In the rows, 128 means zero.
runs of hidden systems
q977, run 1 (9 x 20)
[[107 160 106 103  77 175 169 141 125 143 114 177 182 138 143  87 127 133
  150 169]
 [148 147 146 188 169 113 211 119 121 133 175 141 164 136 150 130 113 110
  128 132]
 [163  96 167 161 153  62 112 151 165 141 144 101  77 169 138 128 157 121
  117 129]
 [139  97 143  98  66 115  89 131 133  88  91 147 105 115 105 111 163 143
   72 148]
 [103 124 123  85  71 165 178 154 138 125 134 183 142  75 126 115  93 143
  147 125]
 [118 157 151 122 157 138 186 132 137 175 156 135 179 161 178  84 119 110
  146 137]
 [168 120 132 196 179  96 151 132 134 120 133 133 114 179 111 128 165 111
   92 168]
 [169  95 149 145  59  73  97 139 146  95 141 132  83 122 121 149 142 153
  121 135]
 [100 102 165  52  87 135 138 135 144 123 114 139 128  64 143  92 109 126
   97 112]]
q481, run 2 (9 x 20)
[[121 134 157 135 150 163 154 176 127 164 157 165 148 168 129 122 135 148
  192  77]
 [156 136 139 148 144  74 137  92 119 120 193  91 139 155 176 116 128 139
   91 173]
 [135 101  78 144 129 110 123 173 160 113  90 151  74 105  78 148 113  98
  105 162]
 [138 136 176 119  41 135 116 120 126 130  80 136 147 133 129 121 161 137
  168  95]
 [104 111 172  84 171 156 170 124 124 127 169 149 148 103 152  88 117 141
   78 109]
 [129 148  69 141 142 120 137 160 152 171 157 126 121 181 144 122 109 131
  179 185]
 [167 136 140 197 110  81 148 105 102  96 101 119 149 126 109 155 149  94
   85 140]
 [127  77 170 103 122 121 101 178 163 124 125 152  72 104 106 128 131 139
  131  73]
 [112 144 131  63  79 152 122  97 134 146 126 120 152 148 168  72 142 159
  128 180]]
q828, run 3 (9 x 20)
[[118 152  99 170 144 149 136 143 128 127  63 149 149  90  91 148 107  61
  148 100]
 [150 135 171 164 152 149 111 110 138 139 168 136 117 167 136 125 151 164
  196  81]
 [125 111 124 110 185 118 100  65 118 101 151  76 101 114 129 134 119 142
   64 147]
 [113 129  71 115  71 118 103 146 108 130  79 100 121 119  88 186 105 128
  163 134]
 [125 165 167 155 132 139 120 128  94 132 138 138 208 129 157 118 124 102
  149  59]
 [123 108 111 145 215 141  87 134 170 125 161 145  77 110 119 117 110 119
  130 106]
 [136 147  94 129 101 141  95  55 130 125 106  81 104 155 124 137 145 157
  160 181]
 [131 124 150 150 125 116 168 110  72 105 108 101 159  92  97 189 114 114
  108  79]
 [108 117 137 100 145 119  65 187 132 155 158 120 126 144 145 135 111 133
  167  64]]
q481, run 4 (9 x 20)
[[110 133 134 105 183 164 110  88  75 111 135 113 170 155 125 116 152 147
   73 123]
 [126 131  66 149 145 138 107 142 128 119 191 145 102 112 116 165  79 156
  175 127]
 [134 155 126 147  99  90  98  75 133 122  86  63 140  93 153 139 105  81
  133 125]
 [101 106 140 107 190 175  91 136 122 123  84 140 114 117  83 130 144 114
  108  75]
 [123 146 120 107 110 164  94  91 107 132 178 114 137 160 145 133 128 198
  185 121]
 [114 143  85 134 161 113 150  92 114 109 146  97 145  69 137 147  66  97
   90 147]
 [121 135 104 151 147 124  70 164 142 152  78 113 114 139 104 152 123  86
  183  89]
 [140 130 169 124 131 144  78  66  88  90 135 112 146 139 133 119 167 161
   97  97]
 [ 97 111  83  89 157 166 126 121 144 119 170 134  85  79 117 135  72 160
  138 133]]
q215, run 5 (9 x 20)
[[115 108 111  84  63 138 141 165 109 138 128 132 108 147  97 170 124 185
  170 131]
 [107 152 115 102 122 107 148 156  96 143 145 124 206 135 169 106 107  99
   82 152]
 [155 122 108 191 152 117 130 182 171 120 133 194 107 134 110 107 137  93
  129 144]
 [167 134 190 152  73 104 117  80 140 119 124 113 127 152 155 106 170 147
  147 131]
 [113  79 151  75 110 126 173 126 131 108 113 124  91  75 101 142 116 145
   75 131]
 [104 139  74  89  85 135 128 188 111 168 111 129 147 181 118 142 123 145
  169 162]
 [142 156 129 173 136 109 147 143 101 108 147 169 207 126 153 102 129  82
   75 134]
 [167 102 155 174 126  99 130 156 190 123 158 168  67 129 128 112 138 132
  153 126]
 [133 120 172  89  75 116 130  72 135 133  82  80 118 138 142 106 164 142
  114 155]]
q828, run 6 (9 x 20)
[[126 101 127  95  82 157 103 154 134  93 104 191 113 115  97  96 159 150
   81 145]
 [112 143 125  96  73 159 188 116 142 129 162 164 151  91 158 103  90 153
  156 153]
 [117 129 138 125 172 109 212 150 154 177 121 112 132 138 145 116 108  86
  121 151]
 [157 106 137 150 127  98 122 177 134 135 115 148 108 208 108 118 188 137
  108 167]
 [157 109 158 125  63 106 121 121 124  77 157 166 134 104 139 103 147 152
   75 144]
 [100 115 137  66  84 136 167 147 169 141 111 140 115  58 144 103  83 112
  134 127]
 [106 146 130 104 147 168 189 153 137 182  98 147 159 175 131  93 146 116
  148 156]
 [160 113 127 178 155 107 172 155 117 111 181 169 127 172 115 129 154 147
   90 166]
 [155 104 144 119  64  59 115 135 164 112 149 114  94 113 157 117 123 133
  104 168]]
q222, run 7 (9 x 20)
[[108 150  99  86  94 159  82  93 153 157 103  99 113 153 144 102 132 153
  187 162]
 [126 139 122 134 122 127 197  88  79 108 118 107 170  98 114 162 108 119
   83 145]
 [133 115 125 153 155 109 132 210 133 155 166 148 116 153 117 163 109 128
  177  88]
 [139 139 147 129 146 106  45 106 133 115 124 111 146 145 164  76 159 103
   80 130]
 [130 116  98 135 101 173 142  96 157  88 104 168  79  72  86 128 118 144
  137 148]
 [109 146 162  97  92 126 161 116 113 171 132  78 161 135 162 144 106 143
  194  95]
 [113 109 119 124 215 118 151 152 103 132 126 116 141 141 109 137 127 101
   57 140]
 [151 142  80 172 101 125  55 157 135 113 146 165 115 168 116 134 141 148
  172 142]
 [144 132 183 131  95 103 127  70 138  96 135 112 144  61 166 104 114 106
   99 105]]
q977, run 8 (9 x 20)
[[149  96 174 128 147 160 133 105 167 116 138 161  76 151 112  90 177 173
  124 137]
 [130 118 105  92  63 117 169 104 137 123 134 118 105 129 132 124 125 169
  117 211]
 [113 128 134 115 102  83 193 181 109 145 120 127 174 107 141 143  96  91
  100 132]
 [141 123 172 156 160 119 119 199 134 138 147 184 158 160 139  94 157 105
  118  84]
 [162 121 144 156 126 144 108  93 171  94 157 175  94 134 137  71 164 154
  113 166]
 [139 117 132 115  64 111 192  92 164 125 109 110  90  92 129 130 111 134
  137 180]
 [111 113 170  91 108 101 197 174  98 164 104 109 165 141 130 143 131 120
  108 114]
 [131 111 133 132 169 129 121 197 114 124 176 190 153 169 128 101 151 135
   83 124]
 [162 142 112 171 102 115 104 121 185 102 165 178 111 115 158  75 128 119
  133 172]]
q215, run 9 (9 x 20)
[[118 145 126 168 200 172 161 134 152 153 124 154 132 119 116 124 112  97
  177  88]
 [149 135 155 157 183 138 116  58 116 131 160  87 115 177 137 132 159 161
  143 123]
 [122 105 102 116 155 117  85  82 120  92 136  79  82  83 108 166  98 142
   93 128]
 [ 95 145  92  99 116 141  72 145 124 152  95  97 137 108 124 155  85 108
  187  84]
 [103 158 146 131 190 180 134 120 112 137 129 151 189 116 144  97 119 100
  129  73]
 [142 128 115 166 195 159 131  91 156 125 183 138  88 145 127 120 124 156
  159 138]
 [135 137 117 140 140 103 104  47 125 122 119  41 100 119 135 157 114 128
  133 142]
 [102 108 120 109 152 133  94 144 106 122  89  97 116  87  87 179 101 106
  126  62]
 [ 97 150 122  96 156 178  74 143 111 151 151 143 168 151 147 104 120 143
  171  81]]
q223, run 10 (9 x 20)
[[ 98 146 102 108 106 155 114 191  98 162  94 144 169 160 107 153 121 123
  179  94]
 [140 152 149 170 187 129 119 117 118 112 185 156 181 132 168  86 126 106
   94 105]
 [148 112  93 153 135 110 125 124 192 126 152 129  48 117 122 131 107 136
  158 172]
 [131 136 146 113  87 120 103  67 106 130  61  61 134 144 121 146 158 134
  130 133]
 [103 101 141 103 150 165 144 160  93 105 121 163 139  87  84 151 118 138
   95  68]
 [111 152 101 110 133 129  94 169 131 163 193 141 158 165 177 102 104 142
  172 133]
 [143 155  96 178 168 119 130  75 149 110 109 118 133 112 139 100 121  75
   91 182]
 [152 106 145 167 103 120 131 127 144 122  96 122  72 126  80 180 141 145
  184  93]
 [108 109 185  62 132 128  98 106  97 130 142  87 144 138 148 116 145 162
   93  87]]
q222, run 11 (9 x 20)
[[122 112 100 103 163  99 133 101 161 122 173  98  94  99 157 107  91 126
   81 183]
 [138 134  96 152  67 109 130 151 138 144  53 116 117 143  95 161 133 101
  169 152]
 [133 125 195 134 126 143 145 131  80 107 135 157 182 123 124 127 153 138
  105  57]
 [109 112 105  97 183 153 113 146 172 141 186 150  89 123 150  89 101 146
  132 145]
 [136 164  91 141  84 105 114  85 136 136  83  85 137 145 144 122 132 104
  139 196]
 [144 110 168 166 111 125 194 138  97 101 113 152 138 100  85 176 133 129
  115  82]
 [111 109 158  86 158 129  87 177 142 161 178 130 120 160 158 103 129 150
  152  83]
 [119 143  77 111 134 134  94  92 138 114 102 122 134 124 140  82 129 104
   73 204]
 [150 142 116 180  70 138 182 119 128 111 112 158 127 104  99 166 115 136
  187 128]]
q223, run 12 (9 x 20)
[[143 139 141 154 157 191 116  80 120  98 164 173 139 147 124  96 158 173
  132 125]
 [121 125  99 117 145 118 156  84 130 133 179  74  95 103 138 167  72 159
  155 147]
 [113 130 103 120 142  91  89 152 106 151  65  66 135 150 109 162 126  81
  114 122]
 [141 126 139 157 132 152  67 157 112  87 125 194 144 128 101 116 159 129
  106  78]
 [121 141 125 110 124 156 104  87 162 125 196 136 111  96 172  94  93 165
  174 127]
 [102 142  92 110 170 140 150  80 138 158  75  60 114 126 121 141 107 102
  135 166]
 [142 120 128 174 152 127 119 158  74 115  99 132 137 169  68 187 160 131
  129  92]
 [139 114 148 121 127 103  63 139 117  99 210 136 129 113 162 119 115 156
  106  88]
 [102 139  72  89 124 148  92 113 179 138 105 121  99  90 143  88  90 103
  135 171]]

runs to name
run 13 (2 x 20)
[[113 101 144  73 144 143 169 106 101 125 190 112 122 131 134 138 116 196
  100 141]
 [110 148  51 123 106  99 136 175 129 152 138 118 149 126 140 148  74  97
  148 174]]
 -> q481
run 14 (2 x 20)
[[ 98 141  78  91 115 157 105  98 143 103 131 134 127  50 137 114  69 115
  121 139]
 [113 161 115 156 141 149 173 140 138 171 100 122 150 128 124 144  97  89
  211 101]]
 -> q215
run 15 (2 x 20)
[[139 122 100 146 199 147  84  71 149 110 142 109  78 145 115 116 141 144
  109 159]
 [139 128 102 136  74 116 125  79  97 103 100  83 112 118  97 189 121 158
  144 145]]
 -> q828
run 16 (2 x 20)
[[139 145 123 172 173 152  43 131 131 119 142 150 132 156 121 118 148 126
  159  82]
 [134 122 118 131 173 154  83  52 144 100 171 106  86 108 134 119 118 162
  128 129]]
 -> q223
run 17 (2 x 20)
[[142 158 128 181 191 106  82 124 105 137 164  98 158 163 150 145 123 109
  152  85]
 [143 100 113 148 179 108  58 108 160  94 146 120  62 113 115 125 129 126
   92 135]]
 -> q223
run 18 (2 x 20)
[[163  90 140 177 152 111 168 147 148  88 155 174  80 110  94 141 136 132
   90 135]
 [136 109 152  94  46  96 133 140 169 152 102 107  87 134 142 124 134 145
  169 147]]
 -> q481
run 19 (2 x 20)
[[103 144  88 139 169 158 156 133 126 117  91 155 153  70 103 127  89  68
   99 129]
 [144 161 127 184 148 148 111 113 128 148 145 130 140 166 133 141 134 139
  214  93]]
 -> q222
run 20 (2 x 20)
[[146 128 116 136  91 126 112  99 159  82 111 167 123  83 132  78 133 105
   74 177]
 [121 125 155 127 114 177 183 129 172 150  83 158  99 104 103 117 126 124
  191 105]]
 -> q481
run 21 (2 x 20)
[[126 101 113 104 111  81  57 155 118 117  89  86 102 135 106 154 139 115
   84 132]
 [109 140 121 102  71 158  79 165 118 110 106 183 167  95 126 105 120 120
  139  89]]
 -> q215
run 22 (2 x 20)
[[111 138 162  94  67 103 136 177 124 142 126 144 185 102 169 104 108 104
  128 101]
 [123 134 143 132 153 146 174 156 178 148 116 187 142 121 148  59 131  87
  114 149]]
 -> q223
run 23 (2 x 20)
[[112 149 130 123 105 173 204 131 118 167 124 142 158 147 124 137 119 149
  199 123]
 [138 123 133 148 195 100 179 126  96 132 171 108 153 168 138 134 136 129
   72 157]]
 -> q215
run 24 (2 x 20)
[[109  95 168  66 139 139 119 150 113 111 166 149 142 114 140  95 132 155
   60 105]
 [116 141  75 123 123 154 137 171 174 144 133 189 124 132 136  78 114 114
  144 184]]
 -> q977
run 25 (2 x 20)
[[120 134  62 156 188 136 140 186 117 137 164 163 135 151 107 147 102 117
  131 148]
 [174 147 139 196  78  72  91 107 135 109 130 107 129 136 145 145 138 113
  158 126]]
 -> q481
run 26 (2 x 20)
[[106 156 115 145 188 185 133 111 150 142  72 149 145 112 114  95 130  74
  139 118]
 [157 127 141 180 167 144 139 109 117 128 170 132 106 179 109 158 151 173
  174 110]]
 -> q223
run 27 (2 x 20)
[[117 143  98 121 122 160  83 101 148 105  59 146 131  96 115  86 140  83
   94 153]
 [128 152 133 148 102 185 177  84 117 122 129 149 141 103 113 148 114 158
  199 102]]
 -> q222
run 28 (2 x 20)
[[111 139  90 128 171 116  77 143 115 109 168 129 159  83 150 121  77  91
   91 106]
 [133 158  93 179 145 145  89 110 170 129  91 132 107  98 117 125 107  79
  180 113]]
 -> q222
run 29 (2 x 20)
[[149  91 122 149 137  68 129 131 132  91 130 105  85  92 106 167 111 111
   63 141]
 [118 129 144  84  43 123  80 149 134 146  83 119 136 134 137 120 142 134
  169 107]]
 -> q828
